One turn moves each row of this set onto another row. After a few examples, where does it send each row asked below?
Z_527: [ -5   8  31   1  26   1  14   0  19 -14  30  -1   4   1  -6   0 -11   2
  -5 -11   6   5  26  10 -21  -5  14  11 -26  -6  -3   0 -22   2   1  11
 -12  -5  -7  -3  -4  -2   7]
Z_373: [ -3 -13  13   3   8 -13  -9 -16   2  -8  12   3   6  -2  -7  25 -19  -4
  -1  -9 -28 -18 -11   5  13  13   6   4   7 -10  12   7 -14  -3  14  -5
   0   9  20   1  10 -19 -20]
Z_12: [ -3  11   4 -45   6  -7   2 -10 -23  -8   5  18  17  14  -9   6  -3   6
 -10  15   5  10   9  14 -14  15   2 -12   9 -10   5  15 -17   5   7  10
   3  16  14  18  -6   0  -5]
Z_777: [-16  26   9 -10  13   8  13  15   5  -2   0 -17  11   0   0  34  -7   5
  -7  12   4   2   7   1  -6 -10  -1  23  11   1  16 -22  -5  19 -21   0
  -6  17  -2 -15 -25  -7   1]
Z_904: [ -3   8  -7 -18   2   8  11  13 -15   7   6 -28  31  14   0  21   0   2
 -11   1 -13  -5   5   9  -6  10  31  -6  16  -3   8  -3  -8   7   7  17
 -17  -5 -13  -5   6  16  17]
Z_749: [-21  21  11 -10  13   3  10  14   3   0  -4 -15   7  -1  -2  35  -6   2
   1  12   8   0  12  -3  -3 -16  -3  29   0   9  12 -22 -12  20 -18   2
  -7  12  -2  -8 -24 -10   0]
Z_142: [ -8  -5  16  -9  12   9   5  -5 -19  -6   9   6   0 -25   4  15   1 -10
 -18  37   7 -25  -2  14  -4  14   9  18   5  -1  -8  20 -13   0  -6  12
  -5  -6   3  -6   5  -9   2]
Z_837: [ -5   6  -9 -10   5   9   8  12 -14   7   2 -26  30  11   6  19   0   2
 -14   5 -19  -4   8   3  -8   6  31  -3  16   1   4 -11  -6   8  17  11
 -20   7 -10  -7   3  10  21]
Z_902: [ -3  17   0   4  24  12   4 -23  13  -9   2  -7  16   4  -6 -13   4  28
   5  22 -17  -3  -7  21 -21  14   4  18   0 -23   5   7   1   2  -7  -8
  -4  10   4  21  -4  -3  -6]
Z_156: [ -7   6  25  -4  29   8  10   3  24 -14  30  -2  13 -11  -3   2 -14   0
 -16  -9   8   4  22   7 -13  -4  12   8 -21 -11   1   1 -23   3  -6   9
 -13 -16   3  -4 -11  -6   9]
Z_61: [ 14  -7  12  -3   4  10   6  -8  -8  25 -10  11  -8   8 -15  28 -13  18
 -19  11  -2  -6  -4  11 -13  10   9  10  -3 -11  30 -17  -7 -11   5 -12
   5  10   9  14 -11   8  12]
Z_414: [  4  17   3 -13  -2   6  14   1 -15   8   5 -28  28  14   1  16  -3   3
 -11  -3  -6   4   6   5  -9   7  36   0  11  -3   9 -10  -5   5  18  17
 -11  -1 -13  -5   8   6  25]
Z_776: [-17  -6   1  -7  26 -13  -7   7  -3  21  11 -19  17  19 -13  12 -15 -13
 -17  -8   8 -13  -3  20  -5   3   0   4  -9  22  -1  11   3   2  25 -16
   0  10  -8  22 -14   5   0]
Z_362: [-26   2   4 -12  23 -15  -7  10   1  17   5 -14   6  16 -18   8 -14 -16
 -14 -12  10  -6  -8  14  -2   4  -5   0 -13  26   2  12   2   0  24 -12
   1   8  -3  12  -8  -2  -1]
Z_771: [-20   4  11   3  25 -18  21   4  23   2  12   0   3  43   3   6  -1  12
  -5  20 -17 -21  16  -3  -9 -10   7  -2  12 -23  -3  12  -7  -6   8 -13
  -2   3 -15   6   0  -7   2]
Z_653: [ -8  -9  16   2  10  -9 -12 -14   1 -12   7   7   6   1 -11  21 -18   0
   1  -5 -25 -11 -13   0  14  12  -4   4  12  -6  13   5 -13  -5  12  -7
   2  14  15  -2   5 -18 -26]
Z_261: [  1   7  -1 -20   3   7  13  -1 -17   8   7 -29  37  14   3  15  -6   3
 -19   2 -14  -3  15   3  -6   8  27  -7  15   2   5  -2  -1   1  16  17
 -16  -1 -11   1   0  10  20]
Z_952: [ -3   8  -7 -12   4  12   6   8 -24   8   1 -27  35   4   5  12  -3  -2
 -12   0 -14  -5   5   7  -5   2  24  -1  15   1   8  -1  -2   5  18  12
 -16   6 -13 -11  -3   6  21]
Z_285: [ -3  15   4  -2  21  18   5 -25  10 -10  -5  -2  12   7  -4 -12   3  29
  -1  26 -20  -5  -9  22 -24  13  -3  24  -2 -15   2   4   0   1  -5  -6
  -4  14   1  20  -6   0  -5]
Z_224: [ -6  -9  19   3  12  -5  -9 -20   1  -9   7   4  10  -6 -12  26 -13   0
  -3  -4 -26 -13 -16   1  14  19  -2   4   3 -11   7   7 -17  -2  11  -8
  -1  11  20   0   5 -18 -22]
Z_491: [-23  -6   7  -5  27 -19  15  11  20   6   8  -6  -2  43   1  15  -8  15
   3  19  -8 -15   9   3  -4 -12   9   2  11 -20  -3  14  -7  -3   4  -7
  -3  -1 -21  13  -1 -14  -4]
Z_422: [-12  21  13  -5  11   6  16  13   1   3   2  -9   9   4  -1  34 -10   2
   6  16   1  -2  20   4  -4 -14  -7  32  -1  13  20 -18  -2  16 -18   0
  -7  12  -9 -13 -23  -7  -4]
Z_666: [-15  -2   3 -11  24 -13 -11   7  -2  19   8 -14  19  11 -20   8  -8 -17
 -12 -11   8  -5   2  17 -10   0   4   4 -11  31  -4   9   0   2  25 -13
   1   8  -8  17 -12   0   6]
Z_106: [-15  25   5  -6   5  -2  17  16   2   5  -2 -18   6   2  -1  35  -2   4
  -3  17   2 -11  12   0  -7  -9  -9  23   0   4  21 -22  -4  16 -14   3
  -7  17  -4 -17 -23  -6  -1]
Z_181: [ -8   3  24   1  32   0  19   2  23  -9  31   2  10  -7   1   0  -3  -3
 -11 -12   3   7  21  12 -14  -7  21   8 -18 -17   2   4 -23   5  -3   7
 -16  -4   5 -11  -2  -3  12]
Z_53: [ -8  -8  16   9   6 -12 -10 -13   5  -8  12   6   8  -6  -8  31 -14  -3
  -1  -7 -27 -14  -8   4   9  13  -3   4   5 -12   9   3 -19  -4  11  -8
   2  11  21   4   7 -17 -22]
Z_680: [ 16  -2   9  -3   2  10  11  -7  -8  19  -6  12  -7   6 -19  26 -14  15
 -19   4  -2 -14  -6  11 -16  12  11  13  -5 -10  34 -18  -6  -9  -3  -5
   2  10  10  13 -11  10  12]
Z_682: [ -1  16  -2 -47   5  -6   4  -5 -25 -10   2  16  13  16  -5   3  -8   7
  -5  17   4   5   9  11 -16   9   2  -8  11  -8   4  18 -16  12   8   9
   3  15   8  19  -5  -8 -10]
Z_315: [ -2   8   5 -45   7  -5   2 -10 -21 -11   3  18  18  11  -3   4  -4  13
  -9  19   1   6   9  12 -14  13  -1 -11  11 -12   2  16 -18   9  10   6
  -4  16  11  21  -9  -5 -15]
Z_750: [-21  -2  10   1  31 -18  15  13  21   7   5  -5  -5  42   0  19   1   4
  -4  22 -10 -18   7  -2  -7 -12   3  -1  10 -19  -8  11 -14   1  11  -9
  -7   2 -16  12   0  -8  -1]
Z_482: [ 12  -8  10  -2   5   8  13  -6 -13  18  -9  12  -4   9 -14  25 -14  18
 -19  13  -1 -17  -2  13 -12  17   6  13  -3 -16  35 -18  -6 -11  -3  -2
  -3  10   8  14 -13   9   9]
Z_145: [-20   1   7   7  19 -23  21  10  17  12  19  -6  -2  44   0  11  -3   6
   2  18 -17 -14  10   8  -2  -3  14   0  10 -24  -4   6 -15  -2  16 -10
   2  -2 -14  11   2 -10   1]
Z_823: [ 13  -6   8  -5   2  11   8  -7 -12  18  -9  15  -5   8 -16  26 -15  18
 -19  10  -2 -14  -7  11 -13  13   1  10  -8 -17  30 -20 -10 -11   3  -8
   1  16  11  13 -14   9   6]
Z_985: [ -4  -3  18  -8  10  10   5  -9 -19  -5  15   9  -3 -15   5  13  -5 -11
 -15  38   4 -28  -2  13  -4  12   9  19   5  -2  -5  23 -14   7 -11  17
  -4 -11   5  -9   3  -5   0]
Z_378: [-23  -4  15   0  31 -16  21  12  20   7  13   0  -2  44  -5  12   1   7
  -7  16 -13 -14   9   3 -13  -5  -1  -5  10 -23  -8  17 -16  -2  13  -3
  -3   3 -15   8  -6  -7   4]
Z_212: [ -6   4  28   2  26   2  14   4  29 -10  23   5  13  -4  -2   2  -6  -2
 -17 -11   3   4  28   7 -19  -9  19   7 -14 -15  -3   0 -23  -1  -3   7
 -21  -3   1   1  -6  -7  14]
Z_951: [ -8   1  32  -2  28  -2  13   0  25 -19  21   5  11  -8   0   7  -8  -1
 -12 -11   7   0  25   5 -11 -11   8   4 -16 -17   1  -1 -22  -3 -11   7
 -18  -5  -1  -3 -11  -1  11]
Z_944: [ -6  -5  19  -4  15  12   5 -10 -15  -4  12   7   1 -19   2   9  -4 -10
 -18  38  12 -26  -4  13  -7  14   2  29   2  -2  -1  25 -16   8  -1  12
  -1  -7   6 -10  -3  -5   1]
Z_452: [ -4  18   4  -3  22  17   7 -25  12 -11  -6 -10   7   6 -10  -7   5  31
   2  19 -18   2  -1  20 -25  13  -1  27   1 -15   1   2  -3   3  -4  -4
  -4  12   2  21  -3   1  -6]
Z_514: [ -1  13   2 -44  11  -6   4  -1 -25  -6   2  20  13  12  -3   0  -4   6
  -9  18   1   8  15  11 -14  11   0 -10   7 -13   0  15 -18  10  11   5
  -2  14   6  22  -3  -5 -16]
Z_774: [-15   3   4 -10  17  -9  -4   2   1  17  10 -12  11  16 -21  11  -8 -17
  -9 -18  14  -8   1  16  -9   0   1   7  -9  28   4  14   2  -5  31 -11
   3  18  -6  10  -4   0   2]
Z_714: [ -2  19   3  -1  25  13   8 -26  11  -4   2  -6   6   9  -9 -11   2  26
   7  19 -20  -3  -3  25 -24   9   2  25  -5 -15   2   7   4   7  -8  -4
  -1  13   3  19  -6  -3  -5]
Z_166: [-13  25   9  -4   2  -6  22  16   8  -1   4 -16   1   0  -4  35  -6   2
   1  20   6  -6  11   4  -1 -10   1  21   5  10  14 -20 -10  14 -23   6
  -6   9 -11 -12 -17 -11  -3]
Z_44: [ -6  -5  21 -11  13  12   4  -7 -21  -4  10  10   4 -20   3  10  -4  -7
 -21  38   9 -29  -5  15  -5  19   6  21   6  -5  -1  20 -18   3  -5   8
  -4 -10   9  -6  -3  -6   1]
Z_312: [-19   8   3 -14  15 -18  -3  11  -7  16   8 -16   9  16 -11   4 -24 -13
 -10  -8  10  -3  -1  20  -4  -3   7   8 -15  33   1  11   0  -1  20 -11
   4  14 -10  15  -3  -5  -6]

Z_414 turns into Z_166
Z_902 turns into Z_653
Where do these go?
Z_904 turns into Z_422
Z_749 turns into Z_212
Z_771 turns into Z_362
Z_951 turns into Z_378
Z_514 turns into Z_61
Z_285 turns into Z_224
Z_373 turns into Z_682

